One vector is turned by the same rotation once a tick. Each row is the vector after some number of ticks, and that number follows the row.
The counts run from 0 to 684.
-15	-24	-16	-18	35	-45	13	-21	5	-17	-6	-33	11	-3	20	2	-7	-24	-7	24	24	9	-13	29	48	-34	-3	7	-63	63	5	-20
47
-17	33	57	8	-24	-6	41	14	-26	-30	-33	40	1	1	4	27	11	-5	28	19	-6	25	-53	-24	12	41	5	-20	29	17	-32	-25
237
-26	-14	-7	14	-28	11	-70	53	-5	20	14	12	24	-34	-16	18	-36	11	-24	63	14	-11	8	-10	-18	17	23	-36	-18	29	-5	-9
359
-13	-31	7	-25	-12	-47	32	63	2	-5	-15	8	12	4	-39	-47	-19	-20	1	37	1	-61	-7	-3	3	-35	35	-10	-23	0	-36	31
534
13	29	10	2	34	22	9	-40	0	-3	10	-7	-18	-3	3	4	16	23	40	-60	-16	27	-8	10	-1	17	-27	61	50	-11	-2	-27
105
-2	-29	-18	-5	-37	54	-75	4	0	2	2	-3	30	-3	-14	23	-17	-40	-55	7	-36	13	41	-33	-9	15	11	-6	35	-11	11	22
287
-22	-21	-55	-23	7	2	-51	24	26	1	-11	6	34	-6	12	-2	-39	-20	-36	48	-12	7	27	46	-4	-3	29	-12	-56	29	1	17
457
5	-51	-5	-16	4	0	-19	-36	-8	2	-16	-44	-2	2	14	-16	15	15	-2	-26	17	16	50	-11	17	-58	-14	67	-26	-30	59	-4
499
4	-9	2	0	-13	-30	31	2	1	8	-33	-13	-6	4	48	15	26	-32	-23	14	24	29	-2	-24	36	-4	-22	-40	-44	31	73	-2
618
3	24	-1	15	-25	37	-28	6	-3	-19	-31	58	-1	31	-8	-15	5	15	14	-16	-40	14	13	30	-47	19	8	3	56	-29	-15	28
382
-6	-14	11	-36	5	-53	47	-24	13	15	-17	-6	2	40	49	-14	1	0	-20	-17	30	-13	10	3	27	-49	-36	6	-69	7	47	-14
136
12	30	-22	-7	1	-21	9	0	11	-29	-23	46	-2	32	57	11	-7	-7	-20	15	14	27	-22	49	27	20	-1	-46	-33	46	36	-1
255
-49	-15	21	-11	0	-3	4	43	-15	20	-17	-19	23	-35	6	40	-27	-45	14	61	-17	23	-4	-57	2	32	-1	-12	-6	43	0	-14
432
-3	-27	-2	-22	2	16	-12	-56	31	2	15	-40	25	0	-8	0	-19	-41	-47	-5	-26	-25	57	-37	8	-25	-29	52	-22	-35	-23	19
402
-54	4	40	-8	-4	14	31	-39	16	8	-26	15	40	35	22	23	-34	-20	7	-10	-40	32	9	-23	-15	-1	-41	41	-9	9	-19	-13
514
16	12	-37	-5	24	-8	-36	5	17	39	17	16	6	30	35	6	-33	31	-29	19	33	5	19	51	-10	1	-8	-7	-63	26	42	-5
264
23	24	25	13	-12	32	-23	38	3	20	35	57	0	38	-16	-7	-16	40	-3	-5	-12	-51	-28	8	-47	33	11	-37	49	-22	-15	12
75
1	-34	-29	10	-18	38	-87	-1	-11	18	-20	-12	9	-18	1	4	1	-4	-32	9	0	50	52	7	-20	-25	14	17	-12	-1	68	10
94
34	-3	-7	53	-12	20	-62	33	-39	-5	8	8	-28	-8	-30	-32	21	33	5	21	23	23	-26	13	-7	-5	34	-13	2	13	11	-3
567
-5	-7	68	13	-34	2	34	36	-35	-16	-16	76	9	44	-5	-2	-9	47	38	19	10	-5	-38	3	-21	5	25	-30	-15	13	-12	-23
438
15	-14	22	23	-5	33	4	-5	-17	13	9	7	-14	14	-60	-26	17	17	10	-76	-14	5	-23	-25	-42	-15	-12	30	65	-27	12	18
493
13	39	-28	-50	64	-1	-10	-4	40	11	25	-11	-7	9	27	9	-18	-4	-17	-52	-18	-31	-2	36	8	27	-27	3	48	1	-32	3
467
11	-36	-31	-41	21	-21	-30	13	14	-39	10	-22	11	-9	2	-25	-6	22	-22	10	32	-31	12	68	43	-53	32	23	-17	10	-23	-1
653
41	-2	-34	44	-20	30	-83	14	-9	-3	3	1	-22	-18	13	7	29	1	-34	26	26	21	-3	-2	21	17	16	-43	-1	25	67	0
85
16	34	-2	18	-15	31	-17	-28	27	-13	-6	-16	-6	7	8	23	8	-53	-49	27	-53	10	17	-25	-2	57	-18	-15	52	-13	-17	23
198
39	1	29	23	-8	4	41	-58	-17	-24	14	1	-21	47	-19	-40	27	26	-3	-41	4	-10	-2	-28	5	-25	-26	32	14	-48	9	14
404
54	-3	8	15	15	-29	21	-52	4	-23	-1	-53	-16	-2	-3	-38	42	16	3	2	26	-21	31	-9	15	-37	-22	61	-24	-48	6	-19
597
-32	-3	9	-5	26	1	46	13	-5	4	-19	-33	2	-37	-43	-16	11	-12	53	-6	-25	1	0	-38	-20	-7	-9	68	43	-4	-52	-13
509
28	-15	-37	-5	48	1	-26	-39	13	7	27	-81	-13	-34	-24	-7	9	-24	-30	4	2	-7	38	-12	16	-13	-24	48	-19	2	-14	-1
201
-31	-36	32	-32	-9	-36	32	27	-21	28	-17	-31	8	-33	-36	-19	1	7	47	22	-9	-22	19	-48	-17	-32	-6	36	3	-30	-27	-12
227
78	18	-50	21	43	-9	-22	33	5	19	28	-38	-45	-22	-4	-46	17	47	21	17	43	-34	3	36	-6	4	12	3	-1	-9	5	4
469
32	61	-18	32	8	31	-29	7	5	21	15	41	9	32	23	8	-10	21	-18	-2	-14	14	-8	16	-49	58	-18	-36	17	10	28	3
472
50	43	-30	4	-7	-6	-27	12	18	-12	-29	35	-16	40	63	9	18	8	-21	14	12	19	12	55	11	29	-6	-42	5	-1	37	3
464
